[[134 106]
 [108 115]
 [111 129]
 [124 106]
 [133 111]]
->
[[134 106]
 [108 115]
 [111 129]]

[[140 125 125 126]
 [127 121 143 126]
 [125 149 130 125]
 [125 128 133 113]
 [128 106 107 131]]
->
[[140 125]
 [127 121]
 [125 149]]

[[ 99 134]
 [131 157]
 [129 128]
 [128 143]
 [114 126]]
->
[[ 99 134]
 [131 157]
 [129 128]]

[[113 136]
 [146 100]
 [139 137]
 [136 133]]
->
[[113 136]
 [146 100]
 [139 137]]

[[127 137 142 130 126]
 [136 125 151 124 128]
 [112 127 117 139 117]]
->
[[127 137]
 [136 125]
 [112 127]]

[[126 127 128 129]
 [143 142 115 142]
 [107 106 150 109]
 [128 129 130 129]]
->
[[126 127]
 [143 142]
 [107 106]]
---
[[157 156 101 152 132 125 129]
 [132 131 128 133 151 102 104]
 [117 118 138 118 149 107 104]]
->
[[157 156 101 152 132 125 129]
 [117 118 138 118 149 107 104]]

[[125 144 114 134 113 134 135 145 117 132 140 135 135 135 134]
 [118 107 121 123 104 131 132 112 122 133 133 136 126 115 140]
 [124 105 123 119 135 131 125  98 107 140 136 128 118 129 143]
 [117 128 119 116 116 125 132 144 121 139 118 114 134 112 137]]
->
[[125 144 114 134 113 134 135 145 117 132 140 135 135 135 134]
 [124 105 123 119 135 131 125  98 107 140 136 128 118 129 143]]

[[127 141 132 134 131 142 137 143 120 129 128 125 133 135 127]
 [123 125 126 140 136 105 111 108 133 132 131 115 138 117 133]
 [125 142 126 139 128 117 132 126 124 125 115 112 135 118 122]
 [148 125 133 126 132 122 135 140 149 133 140 126 129 126 147]]
->
[[127 141 132 134 131 142 137 143 120 129 128 125 133 135 127]
 [125 142 126 139 128 117 132 126 124 125 115 112 135 118 122]]

[[118 140 116 134 131 143 104 144]
 [107 108 133 136 125 118 132 133]
 [136 111 122 123 119 121 138 115]
 [113 132 142 125 136 112 136 115]
 [130 134 128 130 133 137 120 140]
 [117 122 137 124 128 133 149 131]
 [121 126 141 140 142 125 121 135]
 [142 122 124 115 118 125 137 129]
 [128 127 137 132 132 148 119 144]
 [142 116 148 120 122 121 144 117]]
->
[[118 140 116 134 131 143 104 144]
 [136 111 122 123 119 121 138 115]
 [130 134 128 130 133 137 120 140]
 [121 126 141 140 142 125 121 135]
 [128 127 137 132 132 148 119 144]]

[[122 131 135 118 143 147 137 125 139 140 122 128]
 [120 142 142 124 152 147 149 124 153 140 124 133]]
->
[[122 131 135 118 143 147 137 125 139 140 122 128]]

[[126 130 130 121 131]
 [133 123 156 132 128]
 [131 125 123 129 131]
 [128 126 124 126 127]
 [127 127 131 116 128]]
->
[[126 130 130 121 131]
 [131 125 123 129 131]
 [127 127 131 116 128]]
---
[[119 134]
 [118 138]
 [101 117]
 [116 151]
 [118 138]]
->
[[119 134]
 [118 138]
 [101 117]]

[[141 143 130 130 134]
 [111 113 130 132 115]
 [119 150 131 127 136]
 [120 142 102 132 141]
 [119 126 112 128 134]]
->
[[141 143]
 [111 113]
 [119 150]]

[[146 148 129]
 [128 133 155]
 [128 135 155]
 [129 148 146]
 [130 151 143]]
->
[[146 148]
 [128 133]
 [128 135]]

[[113 137 107 129 135]
 [130 152 120 128 141]
 [108 125 107 130 129]]
->
[[113 137]
 [130 152]
 [108 125]]

[[124 126 119]
 [128 128 150]
 [138 114 123]]
->
[[124 126]
 [128 128]
 [138 114]]

[[117 139 132  98]
 [121 141 131 140]
 [132 131 128 146]
 [154 124 124 113]]
->
[[117 139]
 [121 141]
 [132 131]]

[[125 127 132]
 [126 114 138]
 [101 118 115]
 [128 110 127]]
->
[[125 127]
 [126 114]
 [101 118]]
---
[[119 121 127 120]
 [154 119 114 114]
 [118 139 129 139]
 [137 143 152 120]
 [108 128 122 149]]
->
[[119 121]
 [154 119]]

[[129 127 128]
 [154 115 128]
 [105 143 147]]
->
[[129 127]
 [154 115]]

[[118 130 132 129]
 [141 121 125 125]
 [127 134 138 136]
 [119 141 149 134]
 [119 126 120 128]]
->
[[118 130]
 [141 121]]

[[122 133 114]
 [130 133 121]
 [136 118 131]
 [106 130 124]
 [133 121 121]]
->
[[122 133]
 [130 133]]

[[113 153 113]
 [150 107 115]
 [108 154 126]
 [115 152 109]]
->
[[113 153]
 [150 107]]

[[150 135 117 117]
 [155 127 106 126]]
->
[[150 135]
 [155 127]]

[[144 148 126 107 134]
 [119 106 112 118 136]
 [105 114 112 114 122]
 [142 142 125 122 109]]
->
[[144 148]
 [119 106]]

[[138 133 124 117 137]
 [128 120 133 110  98]]
->
[[138 133]
 [128 120]]
